(in the rows, 128 means zero)
The rows of A fall into several groups, and each row is roughly a mix of its group's hidden directions.
A:
[[ 91 121  65 181 150 122  98 112 139 148 155]
 [158 125  77 149 131 133  60 132 107 118 172]
 [135 116  91  94 195 128 184 135 138 126 154]
 [162 128 109 106 112 194 116 171 153 109 168]
 [116 170 128  68 118 163 157 163 155 148 162]
 [123 160 129 186  83 126  61 119 126 141 127]
 [101 125  73 170 117 129 125 132 170  88 175]
 [183 129 178  87 156 120 132 119  92 156  98]
 [138 149 131 207  86 110  83 113 127 132 122]
 [140  94 173  78 153 112 173 148  98 109  99]
 [100 174 125  50 104 138 144 157 136 140 142]
 [111 178 128  79 106 138 138 194 142 147 147]
 [126  98 130  60 152 131 191 152 132 118 146]
 [146 121 108 123 118 194 123 191 158 129 162]
 [128 182 113  66 109 155 141 166 121 164 136]
 [135 122  68 175 170 145 139  81 152 146 128]
 [135 129 113 117 206 117 187 134 127 140 158]
 [149  89 156 194 155 100  91  99 124 115 111]
 [124 137 148 141  67 140  70 133 106 134  76]
 [167 160 161  84 102 153 150  98  92 141  89]
 [123  69 143 176 162 110  96  86 106 109 125]
 [135 103 106  88 183 134 188 131 141 127 168]
 [ 92 125 182 126 146 135 193 122 137 131  80]
 [148 112 205  87 129 128 132 132 101 138  83]
 [112 150  82 198 141  98 102 107 158 143 140]
 [ 89 131  65 164 131 125 114 126 164 102 176]
 [122 105 126  57 167 127 188 142 133 114 131]
 [148 146 171  89  62 159 109 120 104 123  98]
 [139 109  89 153 109 113  62 156 105 117 173]
 [ 76 121  62 155 132 117 143 132 170 109 154]
 [150 110 137  98 136 199 109 164 150 104 168]
 [169 132 119 104 113 199 119 168 164 117 150]
 [155 113 102 148 128 129  53 139 112 104 178]
 [127  75 131 167 144 105 106  64 118  91 125]
 [101 172 130  72 121 147 160 155 143 181 119]
 [171 126 174  83 155 155 134 117 103 147  77]
 [171 119 177  92 140 117 137 136  83 163  85]
 [132 143  90 200 121 145 100 117 150 160 168]
 [132 124  83 149 108 116  60 144 120 120 184]
 [125 184  98  77 101 147 166 163 117 152 137]
 [122 140 146 146  61 138  68 134 121 126  82]
 [133 161 137 197  93 121  69 125 118 145 134]
 [134 173 138 188  88 115  71 116 120 142 122]
 [127 116 110 108 198 129 173 148 149 132 178]
 [105 138 139 146 139  58 143  79  90 136  99]
 [131 110 119 143 182 103 128 132 101 152 203]
 [122 101 121  61 146 119 198 143 125 119 142]
 [ 67 119  67 159 127 121 141 148 166 118 150]
 [ 89 129 132 138 145  70 152  75  91 151 101]
 [131  74 136 175 159 114  92  82  99 127 104]
 [115 132 157 156  63 131  64 115 116 128 102]
 [122 129 153 152  67 135  66 119 114 135  83]
 [133  79 115 194 164 120 127 107  80 117 138]
 [107 135 142 159 134  59 148  75 122 143  91]
 [122 129 101 101  79 152 105 117 150  95  61]
 [133 118 183  58  99 119 150 159 111 115 109]
 [101 140 169 109 140 125 197 105 137 143  77]
 [131 130 141 154  58 119  73 100 101 125  98]
 [162 133 176  70 127 132 181 140 104 105 114]
 [126 138 150 158  58 125  73 112 115 124  91]
 [133 115 108  99 200 131 182 144 128 140 163]
 [133  85 154 185 156  93 115  80 122 102 113]
 [136 109  80 137 121 126  53 160 110 130 166]
 [ 87 137  67 170 108 132 123 128 163 105 169]
 [ 98 139 168 109 123 133 198 120 148 146  79]
 [163 115 170 114 114 102 190 139  79 103 120]
 [120  84 141 161 169 105 126  75  79 108 117]
 [131 109  94 105 203 122 178 113 136 131 154]
 [125 107 124 105  78 159 104 108 156 112  60]
 [129 126 105 100  91 162 101 150 161 112  59]
 [119  84 125 181 148  91  92  89  93 133 105]
 [134 150  89 178  88  90 153 121 161 128 170]
 [117 175 124  86 113 154 160 185 152 156 152]
 [138  74  81 183 120 149 146 107 152 147 154]
 [153  95 180  84  83 139 160 161 131 105 128]
 [155 149 203  90 111 144 120 167 101 134 126]
 [132 123 144 155  63 127  68 108 115 134  86]
 [188 130 178  88 128 141 148 121 103 143  83]
 [143 129  78 110 197 117 170 149 146 127 155]
 [150 138 196  93 115 127 157 134 109 165  84]
 [149  88 166 106  98 103 180 142  99  88 112]
 [140 111  96  99 193 128 183 139 151 129 160]
 [124  92 123  67 166 127 192 142 133 111 134]
 [133 141  98  90  96 155 125 140 131 107  49]
 [131 118 159 144 147 104 151 108  71 153 192]
 [108 137  67 180 105 128 147 131 163 100 165]
 [125  92 135  59 159 134 185 151 125 117 136]
 [139  74 148 203 154 113 105 113 137 109 117]
 [141 120 131  80 125 195 117 166 149  99 164]
 [134 144 132 101  72 155 136 132 140 106  53]
 [137 104 126  93  87 168 122 132 167 122  61]
 [127 149 172 121 148 129 196  91 121 139  81]
 [119  95 116  63 165 125 188 140 148 126 133]
 [182 125 184  87 149 139 129 117  98 143  90]
 [ 94 131  69 175 118 131 121 133 162  99 175]
 [156 123 114 104 105 192 107 176 166 109 151]
 [134 158 135 190  80 121  69 112 128 140 117]
 [156 118 123 112 128 199 111 174 156 119 169]
 [162 118  91 134 118 119  53 144 105 124 173]
 [119  90 121  69 174 122 187 142 139 113 128]
 [ 93 136 156 154 145  54 150  94 111 138 101]
 [ 87 124  66 179 117 134 131 149 158 108 162]
 [124 133 119  96  84 167 111 160 163 109  68]
 [138 114 150 103  81 166 135 133 164 127  59]
 [119 121 138 101 105 171 120 135 160 126  47]
 [157 121 186  86 154 134 136 118  93 149  77]
 [112  93 113  60 165 140 180 145 128 120 145]
 [131 155 133 197  92 117  67 112 124 139 115]
 [154 119 187  79 143 120 145 139 105 164  82]
 [138 169 131 189  98 133  69 106 116 151 119]
 [100 127  70 170 132 130 123 144 172 107 179]
 [108 137 185  96 142 130 189 112 151 138  87]
 [126 174 128 184 112 126  59 105 124 138 109]
 [169 139 103  94 116 197 120 157 134 117 167]
 [131  93 124  69 165 132 196 137 128 109 132]
 [111 155 126 140 130  60 154  93  79 140  96]
 [164 126 184  82 138 131 143 127  99 158  79]
 [137 111 122  98  94 163 129 130 179 117  59]
 [110 184 126  65 100 133 143 167 149 148 147]
 [125  79 127 191 155 101 108  79 108 130 116]
 [108 143 150 155  64 132  64 120 128 115  98]
 [104 139  68 161 111 128 107 133 166 109 185]
 [101 143  76 184 101 124 122 117 147  97 175]
 [110 169 115  52 112 160 160 143 133 155 134]
 [166 127 187  81 142 123 137 117  95 153  85]
 [123 122 149 159 162  98 130 114  88 151 201]
 [ 99 128 178 112 138 135 192 118 138 134  73]
 [165 115 186  89 148 132 138 127  92 148  78]
 [171 137 184  94 138 137 146 116  93 157  81]
 [123 137 109 103 203 130 191 139 139 125 146]
 [125 124 164 155  57 132  68 123 120 135 109]
 [102 129  59 178 120 128 138 131 158  99 164]
 [151 119 191  82 145 133 137 129 100 154  77]
 [133 144 130 206  98 125  68 115 123 132 123]
 [108  64 136 172 146 105  98  84 124 112 102]
 [125  83 119 192 140  92 112  90 102 121  95]
 [144  89 132 185 146  96 107  68 112 108 117]
 [133 163 130 197  89 111  75 110 129 136 119]
 [123 124 132 157 159  93 119 112  78 145 199]
 [144  94 136  91  74 165 133 122 159 124  73]
 [137 117 129 154 162  88 143  94  88 143 194]
 [ 89 134  61 174 112 124 129 133 157 109 167]
 [141 118 103  91 175 126 193 142 126 124 176]
 [130 162 129 193 114 129  59 106 132 135 109]
 [146 116 141  88 124 187  90 152 169 109 167]
 [128  79  88 163 151 161 130 108 134 188 143]
 [114 120 146 106  89 172 109 146 180 116  71]
 [122 143 176 100 135 137 192 104 139 139  76]
 [147 130 143  72 124 189 102 155 160 112 159]
 [124  79 126 153 150 109  96  77  77 111 101]
 [117  95 122  58 161 141 182 149 122 121 146]
 [154  89 136 199 155 106 111 100  98 114 104]
 [174 127 173 136  98  84 181 128 109 111 102]
 [140 126 108  88  77 162 120 154 151 110  67]
 [150 108 121 117 115 194  92 174 172 126 145]
 [130 152 128 195  84 116  71 108 125 141 114]
 [107 118  71 157 116 138 116 123 171 177 171]
 [117  94 121  66 177 135 180 144 129 106 135]
 [171 113 193  96 112 111 127 137  85 140  93]
 [136  71 137 181 149 116 122  78 132  85 129]]

One row of each group comes first, with its name. Which group is each row after those in?
[124 122 113  98 101 161 114 119 144 116  42] : <109>
[156  95 138 188 135  93  87  86 127 100 117] : <31>
[ 82 109  60 153 143 119 112 144 159 107 163] : <22>
[111 157  67 180 133 138  96 100 154 143 155] : <81>

[122 112 105 102 200 123 177 118 120 130 172] : <109>
[138 117 152  86 188 120 167 123  95  99  89] : <81>
[130  85 136 179 147  91 112  67 113 104 114] : <31>
[187 127 197  92 151 133 130 128 108 144 108] : <22>
[130 124  98  78 182 143 188 153 135 122 145] : <109>
[135 164 187  83 117  96 139 182 133 123 140] : <81>
[106 175 142  69 105 132 142 189 145 133 130] : <31>
